In the data rows, zero lies at 4.5, halfway between 4 and 5.
Some points:
[2 4 4 3 6 2 4 5 6 5 6 7 3 7 3 7 5 4 5 6 6 6 4 5 6 3 8 2 4 5 5 1 4 6 5 3 6
 3 6 5 2 4 4 1 3 3 4 5 4 4 5 6 2 2 5 6 3 3 6 3 6 6 4 5]
[5 5 1 4 5 3 6 6 5 7 3 6 6 6 2 6 5 2 4 5 4 5 4 5 2 4 5 4 5 5 4 5 5 5 6 4 5
 4 6 5 3 5 4 5 7 5 5 3 5 3 5 3 6 5 6 5 5 5 4 1 3 2 7 5]
[2 3 8 3 6 5 4 0 3 6 1 5 5 2 3 3 0 6 3 5 3 4 3 5 3 6 5 5 1 5 8 4 1 7 4 8 8
 6 7 4 3 4 4 3 0 6 5 3 7 6 6 6 4 7 8 2 2 3 9 8 3 6 3 0]
[7 4 5 5 4 5 4 3 2 5 1 6 4 0 6 4 3 5 4 5 0 5 2 4 2 6 6 4 4 4 8 4 3 5 4 9 5
 6 7 4 2 4 3 4 0 5 8 2 5 4 3 6 5 7 9 1 0 5 8 8 4 6 3 4]
[6 5 7 6 5 8 4 5 1 5 7 4 4 3 5 4 8 4 1 3 5 2 5 7 6 4 6 5 5 3 0 4 7 4 8 5 6
 2 4 8 3 4 5 7 6 7 5 7 4 5 4 4 4 5 1 5 6 5 6 6 6 3 8 5]
[5 8 6 3 5 4 3 3 5 4 5 6 5 5 5 5 2 3 5 6 4 5 6 6 7 3 6 2 5 3 3 5 7 4 5 4 6
 4 5 5 1 4 4 3 3 4 1 5 2 6 3 4 5 4 1 5 5 3 5 6 5 3 6 5]
[7 5 2 4 5 6 8 6 6 8 4 6 6 7 3 7 5 2 5 5 3 6 5 4 3 4 4 5 6 5 3 6 4 4 5 4 6
 4 6 5 4 5 5 6 5 5 4 2 5 6 6 4 5 5 5 5 7 7 4 3 4 3 8 5]
[6 3 4 3 6 2 5 6 7 5 5 5 5 5 3 5 3 4 2 5 6 5 6 4 5 3 4 4 2 7 1 2 4 6 5 6 4
 3 4 4 7 6 7 6 4 4 4 3 6 4 4 5 4 2 5 4 4 4 4 3 2 5 6 4]
[5 2 2 3 7 3 5 7 5 7 5 5 4 4 3 5 3 5 3 5 5 6 5 5 4 5 5 5 2 5 3 2 3 5 4 4 4
 5 4 5 5 6 6 6 6 3 6 3 4 4 0 3 4 3 5 3 6 3 5 3 0 4 2 4]
[2 4 4 5 5 5 3 6 1 3 5 2 8 2 8 2 4 8 8 3 4 2 1 8 6 6 2 4 3 6 4 7 5 8 0 3 3
 9 2 3 3 9 5 3 4 6 5 7 1 8 6 9 8 5 3 7 3 6 2 4 4 7 4 3]
[8 7 4 8 4 6 5 3 2 1 2 4 3 5 6 2 5 2 4 1 3 7 5 4 3 7 6 6 4 5 7 5 4 6 6 7 3
 6 6 3 5 5 2 3 4 6 8 4 5 4 4 7 7 5 7 3 0 4 6 7 5 6 2 5]
[4 5 5 0 5 2 2 3 6 6 5 7 4 7 4 6 4 4 4 5 5 6 5 6 7 5 7 2 5 3 5 3 6 6 5 4 7
 5 6 6 2 5 2 3 4 3 3 5 5 4 4 4 5 3 4 4 4 4 5 4 6 6 5 5]
[4 5 3 5 5 5 6 6 4 4 6 1 6 4 5 4 6 3 6 2 5 5 5 6 4 5 2 6 6 5 6 5 7 4 5 1 2
 2 3 4 7 3 5 6 6 6 6 3 5 5 2 4 5 4 5 3 3 3 4 6 5 6 3 5]
[6 3 4 6 6 4 5 6 7 4 6 4 5 4 4 6 3 4 2 6 7 5 7 3 7 4 5 4 0 5 4 3 2 6 5 6 4
 4 5 5 6 5 8 5 4 5 4 3 6 2 3 4 4 4 5 4 6 5 3 2 4 5 6 5]
[6 8 7 5 4 4 3 3 5 3 7 6 5 4 4 5 3 4 5 4 3 3 5 7 6 3 6 4 5 2 2 6 8 4 5 5 5
 4 5 6 2 4 5 2 5 5 2 6 4 6 3 3 4 4 2 4 6 5 3 7 6 3 7 5]
[6 5 7 6 6 5 3 5 1 7 5 6 4 5 6 3 7 6 0 4 4 3 2 7 6 3 7 5 5 5 3 6 6 4 8 5 7
 2 4 8 4 3 4 6 5 6 5 7 6 6 6 4 0 5 4 6 6 2 6 4 3 4 6 5]
[2 3 9 1 3 4 3 1 3 5 6 1 6 6 5 5 5 8 5 4 7 2 2 7 3 6 5 6 3 4 6 6 2 7 2 6 5
 6 7 4 5 7 4 3 2 6 5 6 4 9 6 5 4 9 6 4 1 3 8 7 2 6 3 0]
[4 5 3 6 7 4 0 2 4 6 2 5 8 1 9 1 0 6 6 2 2 4 0 7 8 4 3 3 4 6 5 7 4 7 4 3 4
 6 4 3 3 7 6 3 4 5 4 8 4 7 6 8 6 5 5 6 5 5 3 4 4 7 3 4]
[5 6 4 6 2 8 7 1 5 4 5 6 4 5 5 4 5 4 6 6 3 4 5 3 4 2 2 5 8 1 6 4 7 3 1 3 3
 3 2 4 7 5 3 4 7 2 2 4 4 4 5 4 7 7 5 5 6 7 5 3 2 0 4 3]
[2 3 2 5 3 7 5 5 5 4 6 5 1 6 6 2 6 3 6 6 3 3 6 2 3 3 3 8 7 3 6 4 6 2 4 6 1
 3 3 2 7 4 2 7 6 3 5 4 0 3 8 3 7 7 6 6 8 9 4 5 4 1 3 4]
[3 8 4 5 6 5 3 4 3 6 0 7 6 0 7 0 3 7 4 2 3 4 2 7 8 2 6 3 4 7 4 7 5 4 7 2 7
 5 3 7 4 3 6 3 4 4 7 7 5 6 6 4 0 5 5 5 5 3 7 4 4 4 6 4]
[2 2 3 5 5 2 6 6 6 5 6 5 5 6 4 5 5 5 2 6 6 5 6 3 7 2 5 2 4 7 5 3 4 5 3 5 5
 2 6 6 2 5 5 1 2 2 6 3 7 3 4 5 3 3 4 6 6 4 3 5 5 5 6 4]
[7 7 6 7 4 6 3 4 2 3 7 5 4 5 4 5 6 5 4 4 5 1 6 5 5 3 4 4 5 2 1 6 7 2 6 5 6
 3 5 6 4 3 6 5 5 6 3 7 3 5 2 3 4 5 2 6 4 4 5 7 7 3 7 5]
[3 4 3 4 5 3 6 6 5 6 4 2 8 6 4 7 6 5 5 3 7 4 3 5 3 6 3 5 7 3 6 5 6 2 4 2 1
 3 3 3 7 2 5 6 5 6 4 4 3 2 4 4 4 1 3 2 4 3 4 4 5 5 2 7]
[5 3 4 4 5 3 5 4 6 5 1 4 5 5 4 5 6 3 3 5 5 5 5 4 2 7 1 4 6 1 4 6 3 2 2 4 5
 4 5 3 5 4 6 6 5 6 2 3 5 4 5 4 4 3 3 6 5 4 5 3 7 4 4 8]
[5 4 5 4 7 1 5 7 6 6 5 5 5 5 1 6 3 5 3 5 6 6 5 2 5 5 5 5 3 6 2 4 4 6 4 4 5
 5 4 6 6 6 7 5 5 3 5 6 5 3 3 3 4 5 5 4 5 4 5 0 2 4 4 5]
[7 6 5 5 2 5 5 3 5 5 3 6 3 4 4 5 5 4 4 6 6 4 5 5 4 6 3 4 5 4 4 6 3 4 1 2 5
 5 7 3 4 3 6 6 4 4 2 4 6 4 5 4 3 4 1 6 5 5 4 1 8 4 3 8]
[8 8 3 9 4 6 5 3 2 0 4 3 3 4 6 4 7 2 6 2 1 8 6 5 3 7 5 7 5 5 7 6 4 6 7 6 3
 5 4 5 4 3 3 5 4 6 7 5 4 5 2 7 5 2 5 0 3 4 6 7 4 7 1 5]
[3 4 3 4 6 4 6 6 7 5 4 3 4 5 3 5 4 5 3 5 6 5 6 0 6 4 4 5 3 5 4 2 2 5 4 7 4
 3 6 6 5 5 8 5 5 5 4 3 6 2 2 6 3 3 5 5 4 4 3 5 4 6 6 4]
[5 5 4 5 3 6 7 4 6 6 3 4 6 3 4 6 5 4 5 6 2 5 5 2 3 3 4 3 6 5 5 5 5 4 5 0 5
 3 4 6 3 4 2 3 8 4 3 5 5 3 5 2 6 6 6 3 5 5 4 4 2 2 4 4]
[3 3 4 2 5 3 6 7 6 5 5 6 3 7 3 6 4 5 5 5 6 5 4 4 6 4 7 1 2 5 4 2 5 4 5 5 6
 4 6 6 2 3 5 1 3 2 6 3 7 3 5 6 3 4 4 6 4 4 5 5 4 4 5 6]
[1 2 8 3 3 3 4 5 4 3 8 1 8 5 7 4 7 9 6 3 7 2 3 8 4 6 4 5 4 5 4 8 4 8 4 5 4
 8 4 3 5 9 3 4 4 8 4 8 1 9 5 8 7 7 6 6 2 5 5 6 5 7 3 3]
[3 3 4 6 2 7 3 5 6 3 6 4 0 7 5 4 5 5 6 7 3 3 4 3 3 6 5 7 7 7 5 2 3 2 6 6 2
 6 3 5 7 2 1 5 4 0 5 5 2 4 8 2 7 5 6 4 7 7 3 3 4 4 5 4]
[3 4 4 6 6 4 6 7 6 4 4 4 3 5 4 6 3 5 3 6 6 5 6 2 7 4 6 4 4 5 5 3 3 4 5 5 5
 3 5 6 5 6 8 3 4 4 6 3 7 4 5 5 4 4 5 5 4 4 1 5 4 5 7 5]
[4 3 3 4 6 4 6 6 6 6 3 2 6 5 4 6 6 5 5 3 7 5 4 5 3 6 2 6 6 1 5 6 5 3 4 4 3
 3 5 1 5 2 5 6 6 5 3 3 5 5 4 5 4 2 2 4 4 3 3 3 7 5 4 7]
[3 4 5 5 1 8 6 4 5 2 6 5 2 5 6 3 5 2 7 5 4 5 5 4 4 1 2 8 8 0 6 4 6 4 2 5 2
 3 0 1 7 5 3 7 6 3 3 5 3 5 8 1 7 8 5 6 7 9 4 4 5 1 4 3]
[6 5 6 3 3 4 4 3 4 5 5 5 5 4 3 5 4 5 7 6 6 4 6 3 4 6 4 4 5 6 4 4 2 2 4 5 6
 7 5 3 6 3 4 6 5 1 3 3 7 4 7 4 3 3 3 7 6 5 1 4 9 5 5 6]
[3 3 4 4 2 4 4 3 6 3 5 6 2 4 5 5 4 6 7 8 5 4 4 3 2 7 5 5 6 8 5 2 3 4 6 6 4
 7 6 3 7 4 2 5 5 2 3 5 5 5 6 3 2 4 3 6 6 5 3 4 7 5 5 4]
[6 6 3 7 3 5 4 4 4 1 5 3 4 4 5 4 6 2 5 0 3 7 6 5 4 7 4 5 6 5 7 6 6 5 6 2 2
 4 1 4 5 2 3 5 5 6 6 3 3 3 3 6 5 4 2 1 2 4 4 6 4 6 3 4]
Along one direction, these points spread out more than along any other. For each point below, how far along it does it lie, from 0 to 99? The average is 50, and the first point in the table lies past the average. One standard deviation of the points above along it is 16.
[4 5 5 0 5 2 2 3 6 6 5 7 4 7 4 6 4 4 4 5 5 6 5 6 7 5 7 2 5 3 5 3 6 6 5 4 7
 5 6 6 2 5 2 3 4 3 3 5 5 4 4 4 5 3 4 4 4 4 5 4 6 6 5 5] 52
[4 3 3 4 6 4 6 6 6 6 3 2 6 5 4 6 6 5 5 3 7 5 4 5 3 6 2 6 6 1 5 6 5 3 4 4 3
 3 5 1 5 2 5 6 6 5 3 3 5 5 4 5 4 2 2 4 4 3 3 3 7 5 4 7] 60
[7 6 5 5 2 5 5 3 5 5 3 6 3 4 4 5 5 4 4 6 6 4 5 5 4 6 3 4 5 4 4 6 3 4 1 2 5
 5 7 3 4 3 6 6 4 4 2 4 6 4 5 4 3 4 1 6 5 5 4 1 8 4 3 8] 61
[2 2 3 5 5 2 6 6 6 5 6 5 5 6 4 5 5 5 2 6 6 5 6 3 7 2 5 2 4 7 5 3 4 5 3 5 5
 2 6 6 2 5 5 1 2 2 6 3 7 3 4 5 3 3 4 6 6 4 3 5 5 5 6 4] 61
[5 3 4 4 5 3 5 4 6 5 1 4 5 5 4 5 6 3 3 5 5 5 5 4 2 7 1 4 6 1 4 6 3 2 2 4 5
 4 5 3 5 4 6 6 5 6 2 3 5 4 5 4 4 3 3 6 5 4 5 3 7 4 4 8] 62
[2 3 8 3 6 5 4 0 3 6 1 5 5 2 3 3 0 6 3 5 3 4 3 5 3 6 5 5 1 5 8 4 1 7 4 8 8
 6 7 4 3 4 4 3 0 6 5 3 7 6 6 6 4 7 8 2 2 3 9 8 3 6 3 0] 17
[5 6 4 6 2 8 7 1 5 4 5 6 4 5 5 4 5 4 6 6 3 4 5 3 4 2 2 5 8 1 6 4 7 3 1 3 3
 3 2 4 7 5 3 4 7 2 2 4 4 4 5 4 7 7 5 5 6 7 5 3 2 0 4 3] 63
[5 4 5 4 7 1 5 7 6 6 5 5 5 5 1 6 3 5 3 5 6 6 5 2 5 5 5 5 3 6 2 4 4 6 4 4 5
 5 4 6 6 6 7 5 5 3 5 6 5 3 3 3 4 5 5 4 5 4 5 0 2 4 4 5] 61
[5 8 6 3 5 4 3 3 5 4 5 6 5 5 5 5 2 3 5 6 4 5 6 6 7 3 6 2 5 3 3 5 7 4 5 4 6
 4 5 5 1 4 4 3 3 4 1 5 2 6 3 4 5 4 1 5 5 3 5 6 5 3 6 5] 51
[4 5 3 6 7 4 0 2 4 6 2 5 8 1 9 1 0 6 6 2 2 4 0 7 8 4 3 3 4 6 5 7 4 7 4 3 4
 6 4 3 3 7 6 3 4 5 4 8 4 7 6 8 6 5 5 6 5 5 3 4 4 7 3 4] 20
[6 5 7 6 5 8 4 5 1 5 7 4 4 3 5 4 8 4 1 3 5 2 5 7 6 4 6 5 5 3 0 4 7 4 8 5 6
 2 4 8 3 4 5 7 6 7 5 7 4 5 4 4 4 5 1 5 6 5 6 6 6 3 8 5] 52
[3 3 4 2 5 3 6 7 6 5 5 6 3 7 3 6 4 5 5 5 6 5 4 4 6 4 7 1 2 5 4 2 5 4 5 5 6
 4 6 6 2 3 5 1 3 2 6 3 7 3 5 6 3 4 4 6 4 4 5 5 4 4 5 6] 59
[3 4 3 4 6 4 6 6 7 5 4 3 4 5 3 5 4 5 3 5 6 5 6 0 6 4 4 5 3 5 4 2 2 5 4 7 4
 3 6 6 5 5 8 5 5 5 4 3 6 2 2 6 3 3 5 5 4 4 3 5 4 6 6 4] 61
[3 8 4 5 6 5 3 4 3 6 0 7 6 0 7 0 3 7 4 2 3 4 2 7 8 2 6 3 4 7 4 7 5 4 7 2 7
 5 3 7 4 3 6 3 4 4 7 7 5 6 6 4 0 5 5 5 5 3 7 4 4 4 6 4] 33
